[[ -5 -31  -1 -10  15  -4 -31]
 [ -9 -30  -6  -4  11   3 -26]
 [-19 -27 -17   9   1  20 -15]
 [ -2 -32   2 -14  17  -9 -35]
 [ -8 -31  -4  -7  13   0 -28]
 [-10 -30  -7  -3  10   5 -25]
 [-18 -28 -16   8   3  18 -16]
 [ -4 -32   0 -11  15  -5 -32]
 [ -1 -32   4 -16  18 -10 -35]
 [-16 -28 -14   6   5  16 -18]]
->
[[-19 -27 -17   9   1  20 -15]
 [-18 -28 -16   8   3  18 -16]
 [-16 -28 -14   6   5  16 -18]
 [-10 -30  -7  -3  10   5 -25]
 [ -9 -30  -6  -4  11   3 -26]
 [ -8 -31  -4  -7  13   0 -28]
 [ -5 -31  -1 -10  15  -4 -31]
 [ -4 -32   0 -11  15  -5 -32]
 [ -2 -32   2 -14  17  -9 -35]
 [ -1 -32   4 -16  18 -10 -35]]

[[-12 -10 -29 -29   5  19  15]
 [ 14  25   4 -10  24   3 -16]
 [-15 -23 -19   4  16  12 -16]
 [  8   7  32 -16  28  18 -15]
 [-25  -2  10  23 -16  27  15]]
->
[[-25  -2  10  23 -16  27  15]
 [-15 -23 -19   4  16  12 -16]
 [-12 -10 -29 -29   5  19  15]
 [  8   7  32 -16  28  18 -15]
 [ 14  25   4 -10  24   3 -16]]

[[ 10  -8]
 [ -3 -41]
 [ 28   5]
 [  3   4]]
->
[[ -3 -41]
 [  3   4]
 [ 10  -8]
 [ 28   5]]

[[-21 -23  15   9  -4]
 [-34 -35  29  29  23]
 [ -6 -20   2  10 -42]
 [-15 -20  17  21 -13]]
->
[[-34 -35  29  29  23]
 [-21 -23  15   9  -4]
 [-15 -20  17  21 -13]
 [ -6 -20   2  10 -42]]

[[-35 -22  29]
 [-39 -31  41]
 [-29  -7   9]
 [-31 -15  20]
 [-25   0  -1]]
->
[[-39 -31  41]
 [-35 -22  29]
 [-31 -15  20]
 [-29  -7   9]
 [-25   0  -1]]

[[ -5  21 -19 -14  16]
 [  8 -42  19   6  -9]
 [ -7 -20   8  23 -13]
 [ 10 -24   5   0 -10]
 [-18   9 -14  -8   5]
 [ -8  -6   9  18  -2]
 [-15  16 -13   2   9]
 [  5  -4 -12   0   9]
 [  4 -22  20  14 -11]
 [ -3  29 -10 -15  12]
 [ 17 -31  10   4 -14]]
->
[[-18   9 -14  -8   5]
 [-15  16 -13   2   9]
 [ -8  -6   9  18  -2]
 [ -7 -20   8  23 -13]
 [ -5  21 -19 -14  16]
 [ -3  29 -10 -15  12]
 [  4 -22  20  14 -11]
 [  5  -4 -12   0   9]
 [  8 -42  19   6  -9]
 [ 10 -24   5   0 -10]
 [ 17 -31  10   4 -14]]

[[-35 -18 -16]
 [-41 -12 -14]]
->
[[-41 -12 -14]
 [-35 -18 -16]]

[[ 37  -9 -15  13]
 [-30  -7  -6   1]
 [-33   3   7  -4]
 [-24   3   6 -15]
 [ 17  -6  -9   3]
 [-19  -7  -9   7]
 [-14 -22 -16   2]]
->
[[-33   3   7  -4]
 [-30  -7  -6   1]
 [-24   3   6 -15]
 [-19  -7  -9   7]
 [-14 -22 -16   2]
 [ 17  -6  -9   3]
 [ 37  -9 -15  13]]
